Families of rows that turns and mirrors carry onto each other, the same ones carrying the whole set onto itself: the rest of each named row's family, in list order:
9 families of 3 rows:
zasi: [-0.82  4.98  3.31 -0.50  2.83 -1.45  0.84 -0.60 -2.82]
lodo: [-1.86  3.76  2.10 -2.09  0.59 -2.17  0.53 -0.07 -1.98]
bib: [ 1.17 -2.16  3.72  1.35  2.67 -3.89 -2.30 -0.69  2.07]
Pafad: [-2.57  0.65  2.82  2.08  0.95 -2.30 -1.24 -2.15  4.52]
sitam: [ 2.03  2.43 -2.00  4.36  2.10  1.43 -0.31 -1.34 -0.25]
Nepi: [ 1.47  3.90  2.20  1.82  3.41  0.40 -1.69 -0.80 -3.95]
visiz: [-0.04 -0.28  4.66  0.01  3.08 -4.07  0.38  1.05 -2.55]
limod: [ 0.94  2.11 -0.85  2.09  2.11  3.36  2.76 -0.12  0.32]
sase: [-0.01  1.44 -0.26  0.23  0.29  1.03  2.98 -2.77  3.02]
feza: [ 1.45  2.50  3.83  1.95  5.21 -1.46 -0.88  1.34 -3.06]
geko: [ 0.14  2.65  5.73 -0.77  1.57 -2.43 -1.54  1.52 -1.09]
pefa: [-2.80 -1.17  0.70  2.43  1.83 -2.75  1.81 -2.79  2.75]
naman: [ 0.91 -1.94  3.12  3.19  3.76 -1.08 -3.51 -2.62  0.99]
Pedu: [-1.05 -1.01  0.26 -1.65 -1.41 -0.07  0.76 -0.11  2.12]
Felet: [-0.02  1.47 -1.57  1.23 -0.26  0.15  2.52  1.99 -1.78]
tisen: [-0.08  2.99 -0.24  0.78 -1.71  1.59  0.34  1.82  1.15]
pala: [ 4.48  0.12  3.52  1.27  3.65  0.13 -1.18  0.16 -2.15]
boma: [-1.71  0.32  1.79  4.88  0.65  2.71  2.44  0.74  0.66]
zum: [ 1.07  0.71  0.17  1.52  1.36  3.72  1.09 -3.29  1.05]
zotof: [ 1.18  4.84  0.88  1.08  1.75 -2.13 -0.69  1.39 -2.99]
Vipel: [-2.46 -0.88  5.23  4.98  3.10 -0.73  0.48 -0.46  0.92]
lere: [-2.49 -0.25  1.42  0.84  0.86 -4.55 -2.96  0.04  0.89]
Mifi: [-1.33 -0.81  1.49  3.71  2.41 -3.89 -3.51 -0.44  1.72]
Rovu: [-0.21 -2.06  2.49  3.69  4.50 -1.09 -0.66 -2.12  3.40]
misuv: [ 0.87 -1.11  0.48 -0.42 -0.59  2.31  1.93 -0.05  2.10]
gat: [ 0.94  0.69  3.13  2.58  4.63 -0.61  0.39 -5.04  1.80]
Paf: [-0.67  1.56  5.02  3.49  2.38  0.83  1.44  2.41 -2.87]

Which other rows belong to the same family as sitam? pala, gat
Which other rows belong to the same family as naman? Nepi, zum
Which other rows belong to the same family as limod? feza, Rovu
Which other rows belong to the same family as Paf? boma, Vipel
Which other rows belong to the same family as pefa? visiz, Felet

Families of rows that turns and mirrors carry onto each other, the same ones carrying the whole set onto itself: the rest of each named row's family, in list order:
3 families of 5 rows:
W: [-4.76 -2.38  0.01 -2.22 -3.17 -3.73 -1.23  0.10]
B: [ 3.71 -3.06  0.58 -2.89 -1.30  1.03 -0.59 -0.04]
Q: [-0.35  2.85  0.54  0.07  0.83 -0.58 -0.20  1.32]
K: [-1.85 -1.49  1.03 -0.78 -0.72 -5.38 -1.24 -1.83]
Y: [-4.30  1.49 -0.47 -1.40 -1.99 -0.13 -0.31  2.72]
N: [-3.33  1.47  0.22 -0.89 -5.00  2.55 -2.22  0.44]
Z: [ 2.36 -2.42  1.38 -1.32  0.04 -3.43 -1.07 -2.22]
C: [ 1.94 -2.64  0.94 -2.09 -4.82  2.35 -2.63 -2.15]
M: [ 0.24 -5.25  0.66 -3.15 -2.74 -2.99 -1.39 -1.65]
X: [-4.45 -0.97  0.41 -1.32 -5.91 -0.30 -2.90 -1.36]
F: [ 0.66  0.47  0.55 -1.37 -4.32  4.13 -2.13 -0.09]
T: [ 0.81  1.07 -0.07 -1.82 -0.86  2.77 -0.05  2.67]
J: [-1.29 -3.54  0.99 -2.11 -5.90 -0.46 -3.14 -2.94]
H: [ 3.25  0.42  1.08 -0.75  0.97 -0.51 -0.37 -0.32]
S: [-3.47  1.78  0.54 -0.03 -0.23 -3.58 -0.67  0.34]

Which other rows belong to the same family as S? Q, K, Z, H
Which other rows belong to the same family as J? N, C, X, F

